One turn or mirror swaps these rows in pairs. Which row does each one swap with?
Mozi: [ 0.67  1.09  1.17 -0.18 -1.55 -0.74 -2.23 -2.68  0.95 -0.68 -3.90  2.23
  2.07  1.35 -0.83  0.08  1.22 -2.84  0.79  2.07  0.05  1.76]
Tapu: [-0.85  1.46  0.95  1.64 -1.51  0.87 -0.52 -1.32  0.71  1.50  1.41  1.59
 -0.58 -2.48 -0.85 -2.43  0.69  2.27  1.27 -2.30 -1.76 -0.01]
teren: [ 2.53  1.97 -0.52  2.16  1.17  2.13 -2.68  1.07  0.07 -0.34  1.11  1.42
 -0.22 -0.63  0.01  0.74  0.67  3.29 -1.54 -1.35 -3.32  0.57]
monub: [-1.30  1.26  1.11  0.48 -2.25  0.79 -1.10 -1.84  1.09  1.78  1.11  1.59
 -0.56 -3.30 -0.55 -1.86  1.39  2.24  0.99 -2.67 -1.45 -0.35]
Kes: [ 3.16  0.85  1.07 -0.89  0.20  1.15  0.72 -0.78 -2.05 -1.89 -1.83  3.89
  1.95 -1.05 -2.77  0.04  2.45  0.70 -3.13 -0.59 -4.21  1.78]
pes: [-2.91 -0.80  1.57 -1.79 -1.19 -0.91 -2.30 -1.92 -3.49 -2.18  0.47  3.03
  0.96  0.93  2.15  1.90  2.28  1.46 -0.68 -1.77 -2.11 -0.33]
rig: [ 3.44  1.46  1.40 -0.81 -0.03  1.69  1.24 -0.59 -1.48 -1.41 -2.09  3.17
  2.03 -0.54 -3.10  0.30  2.19 -0.10 -2.63 -0.28 -4.25  1.99]
nek: [ 1.39  2.20 -0.59  1.70 -0.05  2.13 -2.35  1.37 -0.79  0.76  0.06  1.17
  0.95 -0.92  0.27  2.17  1.24  3.45 -2.45 -2.69 -2.69  0.73]
baso: [-1.18  1.14  0.53  1.47 -2.04  0.48 -0.36 -1.32  1.25  1.04  1.51  1.46
 -1.21 -2.67 -1.11 -1.89  1.45  2.35  1.42 -1.84 -1.64 -0.37]
fige: [ 0.85  0.42  1.70  2.97 -2.43  2.32  2.41 -1.40  2.44 -1.72  0.93  0.99
  2.45  1.72  1.51  1.36  1.51 -0.26 -2.93 -1.51 -2.33  2.05]
tevo: [ 1.34  2.34  0.56  2.02  0.26  2.72 -2.04  2.20 -0.92 -0.21  0.39  1.79
  1.03 -1.22  0.14  0.40  1.01  3.61 -1.85 -0.99 -3.31  0.17]
bebud: [ 0.33 -1.39  1.28  0.99 -1.63 -0.33  1.73 -2.66  0.61  2.18 -0.30  3.14
 -0.81 -0.69  0.36 -1.46  2.17  2.60 -0.31 -2.11 -0.71 -0.49]
fedu: [ 0.48  0.12  2.20  2.91 -2.63  1.82  1.42 -2.33  2.30 -1.36  0.67 -1.08
  2.28  0.60  0.96  0.30  0.81  0.84 -3.93 -1.04 -1.62  2.34]
pumi: [-1.42 -0.37 -1.65 -0.91 -2.85 -1.96 -2.22 -1.77 -0.52 -2.50 -1.61 -1.83
  0.99 -1.94  1.45 -1.97  3.28  0.32 -0.77  0.50 -3.13  1.25]
peve: [-2.69  0.41 -1.83  0.05 -2.50  2.03 -4.60 -2.12  0.16 -2.73  0.13  2.70
  3.29  0.34  0.99 -0.34  0.85  1.07 -0.73  1.30 -0.19  0.49]
voded: [-0.47 -1.16  1.42 -3.11 -1.00 -1.74 -0.98 -1.30 -2.99 -1.28  0.01  2.54
 -0.24  0.40  0.89 -0.33  0.89  0.74  0.78  0.53 -2.27 -2.93]
fif: [ 0.48  1.09  1.93  2.37 -2.93  3.87  1.26 -2.21  0.69 -1.09  0.71  0.66
  3.72  1.40  2.33  1.16  0.66  0.61 -1.74  0.21 -3.36  2.46]
Vegu: [-0.68  2.03  1.14 -1.70 -0.40  0.05 -0.75  0.68  0.90 -4.61  0.63 -1.69
  1.63 -0.46  1.11  2.24  1.12 -0.43 -0.74  2.55 -2.54 -0.58]
mafo: [-0.54  0.25  0.26 -1.83 -0.02  0.71 -2.14  0.83  1.46 -3.00 -1.10 -3.08
  1.63 -2.09  1.17  0.99  2.31 -0.17 -0.78  1.31 -2.24  1.54]
ferop: [ 3.29  1.51  1.45 -0.95 -0.67  1.92  2.25 -1.25 -1.02 -2.64 -2.15  2.77
  1.92  0.05 -2.69  0.73  3.11 -0.39 -2.24 -0.87 -3.92  1.99]
Sasi: [ 0.21  0.52  0.96 -1.83 -1.20 -0.05 -1.99  0.91  1.57 -4.31  0.47 -2.22
  1.32 -1.16  0.65  0.59  0.84 -2.38 -0.69  1.06 -2.52 -0.40]
bizi: [ 3.18  0.23  1.37  0.33  1.03  1.57  1.10 -0.75 -1.87 -1.58 -1.33  3.81
  2.03 -0.11 -2.67  0.50  3.09  0.13 -2.56 -0.62 -3.81  2.18]
zopa: [-2.55 -1.44  1.55 -1.54 -0.52 -0.47 -0.91 -0.54 -3.57 -2.21  0.93  2.91
  0.51  1.81  1.23  0.64  2.50  1.64  0.00 -2.17 -1.42 -0.25]
Dopa: [ 1.77  2.10  0.27  1.69  0.31  2.83 -2.82  1.67 -0.86 -0.16  1.09  1.95
  1.01 -0.65  0.55  2.16  1.19  3.43 -1.65 -1.05 -3.32  0.34]
kamuv: [ 0.26  0.57  0.45 -2.46 -0.70  0.36 -1.07  2.03  1.57 -3.86 -1.37 -2.10
  1.90 -0.32  0.87 -0.07  1.93 -1.65 -1.04  1.51 -2.85  0.29]
Sil: [-2.59 -0.46 -0.97 -0.27 -2.45  2.11 -4.59 -2.75  0.23 -1.85 -0.73  2.51
  1.55 -0.05  1.95  0.95  0.98  0.95 -1.37  0.80  0.68  1.61]
Serel: [-1.76  0.07 -1.42 -1.34 -2.37 -1.52 -1.95 -3.01 -0.36 -1.84 -1.79 -1.97
  0.98 -2.08  1.21 -1.24  2.86 -0.76 -0.17  2.31 -2.08  1.54]
Keni: [-2.54 -1.02  1.54 -0.98 -0.70 -0.51 -1.86 -1.23 -4.03 -2.13  1.23  2.91
  1.07  1.80  1.74  1.48  2.35  1.88  0.17 -1.46 -2.07 -0.34]
putun: [ 1.47  2.27  0.20  2.15 -1.83  0.97  2.78 -1.46 -2.39  0.19  0.19  0.39
  1.30  1.33  1.64  0.92  2.21  2.36 -1.11  0.13 -4.93  2.13]
visul: [-2.66 -0.30  1.74 -2.45 -1.45 -0.21 -1.40 -1.61 -3.96 -2.26  0.58  3.28
  0.40  1.45  1.90  1.09  2.87  1.40 -1.07 -1.82 -2.16 -0.26]
piben: [ 3.50  0.99  2.15  0.36 -0.41  0.99  1.89 -1.79 -2.08 -2.04 -1.13  3.13
  1.83  0.47 -2.51 -0.30  3.46 -0.50 -2.66  0.37 -3.78  1.73]
takiv: [-1.81  1.03  1.42  0.56 -2.32  0.49 -0.72 -1.64  0.73  1.84  0.93  2.05
 -0.56 -2.82 -0.27 -1.46  0.68  1.11  0.99 -2.96 -1.13 -1.18]
zukon: [ 1.15  1.78  1.62 -0.73 -2.04 -0.78 -3.05 -2.63  1.30 -0.49 -2.96  1.93
  1.68  0.67 -0.81 -0.15  1.17 -2.85  1.32  1.87 -0.01  1.19]
Teg: [ 0.56  1.28  1.56  0.55 -1.67 -0.70 -1.71 -2.66  0.68 -1.14 -3.73  1.00
  2.10  1.20 -0.99  0.10  1.07 -3.74  1.32  1.62 -0.50  0.93]
rir: [-2.16  0.07 -0.63 -0.08 -0.73  0.38  0.53 -3.66 -0.51 -1.16  0.67  2.35
  1.62  0.38 -2.40  0.38  1.87  0.73 -2.57  4.45 -2.28  1.92]
fipo: [ 0.72  2.31 -1.49  2.61 -2.62  0.68  2.39 -2.04 -1.90 -0.36  0.67  0.64
  0.81  0.89  2.35  1.50  1.67  1.63  0.12 -0.13 -5.09  1.15]
rimaz: [ 0.32 -0.58  1.87  2.23 -4.02  1.32  1.47 -2.11  1.74 -0.71  0.21 -0.21
  2.61  1.53  1.80  2.11  0.36 -0.26 -3.53  1.03 -3.40  1.99]
fot: [ 3.08  0.72  1.88 -0.40  0.11  0.99  1.35 -0.10 -1.01 -1.57 -2.60  3.58
  1.39 -1.00 -2.85 -0.15  2.85 -0.33 -2.28 -0.77 -3.92  1.75]
dis: [ 1.36  1.57  1.68 -0.18 -1.45 -1.20 -1.75 -3.22  0.69 -0.58 -3.10  1.02
  0.94  0.43 -1.04  0.30  2.21 -3.91  1.11  2.50 -0.03  1.41]
Bosal: [-1.57  1.15  0.82  1.72 -1.66  0.57 -0.72 -0.93  0.15  1.79  0.95  1.58
 -1.21 -2.60 -0.71 -2.27  1.13  0.97  1.27 -2.12 -1.14  0.08]
risa: [ 3.92  1.50  1.92 -0.36 -0.79  1.85  1.64 -0.62 -1.86 -1.96 -1.37  2.18
  2.85 -0.66 -3.19 -0.03  2.89 -0.04 -1.77 -0.42 -3.48  1.43]
nuror: [ 1.10 -1.21  2.00  0.19 -1.59  0.64  1.24 -3.50 -0.14  2.58 -1.02  2.79
 -0.76 -0.85  0.17 -1.24  2.63  1.69 -0.42 -2.67 -0.64  0.36]
logi: [ 0.95  0.81  1.40 -0.19 -2.01 -0.45 -1.74 -3.04  0.36 -0.87 -3.31  0.71
  2.59  0.60 -1.08  1.01  1.76 -3.09  1.00  1.89  0.79  1.57]
Zak: [ 0.75  1.52  1.29  0.43 -1.38 -1.40 -2.32 -2.72  0.96 -0.04 -3.56  2.48
  1.63  1.16 -0.48  0.17  0.54 -2.09  1.53  1.66  0.43  1.68]
Mesu: [ 1.38  3.43  2.38 -0.54 -1.94 -2.11 -2.11 -0.71  0.02  1.66 -1.59 -0.71
  0.80  1.30 -1.05  0.28  1.83  1.86 -3.13  1.36 -2.91  1.23]
lakin: [ 0.17  0.56  0.37 -1.80 -1.44 -0.41 -0.20  1.65  2.20 -3.67  0.33 -2.31
  0.49 -0.88  0.10  1.01  1.99  0.35 -1.03  2.87 -2.89  1.03]
kiv: [ 0.57  0.22  0.53  2.05 -2.53  3.35  2.52 -2.08  1.77 -0.73 -0.63  0.80
  2.64  1.72  1.66  1.68  0.34 -1.17 -2.52 -0.49 -2.59  1.84]
Sok: [-2.05 -0.60 -0.77  0.30 -2.57  2.50 -5.22 -2.21  0.94 -2.08  0.06  2.28
  2.22 -0.43  1.25 -0.10  1.30  1.13 -1.31  1.13  0.17  1.31]
pof: [-0.38 -1.63  1.30 -1.88 -1.27 -0.85 -1.57 -0.64 -4.20 -0.92 -0.06  2.34
  0.53  0.80  0.47 -0.60  1.55  0.40  1.88  0.39 -2.98 -2.25]
zes: [ 0.11 -1.11  0.63  0.37 -2.39  0.29  0.86 -2.89  0.30  2.68 -0.55  2.82
 -0.45 -1.65  0.13 -0.50  3.29  2.01  0.45 -2.40 -0.99  0.48]
Biv: [ 0.90  0.69  1.71 -0.24 -2.01 -0.34 -1.38 -2.78  0.59 -0.95 -3.60  2.81
  1.15  1.63 -0.67  0.23  0.55 -3.16  1.64  1.45  0.02  1.71]
Reb: [-1.67  0.06 -0.82 -0.10 -1.95  1.16 -4.93 -3.37  0.92 -2.62 -0.30  3.01
  2.41  0.17  2.53  0.52  1.81  0.68 -1.75  1.07 -0.66  0.27]
Mun: [-1.29  0.93  0.67 -2.30 -0.61  0.48 -1.52  0.99  0.47 -2.55 -0.23 -3.12
  0.60 -2.15  0.69 -0.20  2.95 -0.28 -1.09  2.12 -3.91 -0.24]
dad: [-2.65 -1.21  1.66 -1.16 -1.53 -1.08 -2.09 -1.60 -3.53 -2.04  0.80  2.42
  0.60  2.00  1.74  1.93  2.07  1.70 -1.01 -1.74 -2.45 -0.58]
zem: [-0.29 -0.73  1.89 -2.48 -0.22 -0.98 -0.91 -0.82 -3.51 -1.45 -0.53  2.91
  0.41  0.11  0.62 -0.97  1.81  0.15  1.65  1.25 -2.23 -2.65]
pazu: [-0.76  0.17  1.28  2.44 -3.15  3.20  1.98 -2.75  0.65 -0.17  0.84 -0.41
  1.69  2.57  2.33  0.99  1.53  0.91 -2.06  0.28 -2.73  2.54]
Vovu: [-0.44  0.70 -0.12 -1.33 -0.49  0.23 -1.87  1.01  1.57 -3.92 -0.81 -2.70
  1.76 -1.09  0.42  0.68  3.18 -0.91 -1.00  2.24 -3.12  0.50]
kunuf: [ 1.10  1.07  0.88  2.58 -3.32  3.27  1.13 -2.74  1.34 -1.02  0.68 -0.36
  2.78  2.16  1.50  1.74  0.86 -0.28 -2.65 -0.14 -3.40  2.31]

Swapped with Sil: tevo
Swapped with lakin: rimaz
Swapped with Mesu: rir
Swapped with bebud: voded
Swapped with pazu: Mun
Swapped with Serel: putun
Swapped with Sok: Dopa
Swapped with fedu: Vegu
Swapped with mafo: fif
Swapped with nuror: zem
Swapped with Sasi: fige
Swapped with pumi: fipo
Swapped with Vovu: kunuf
Swapped with Kes: Zak

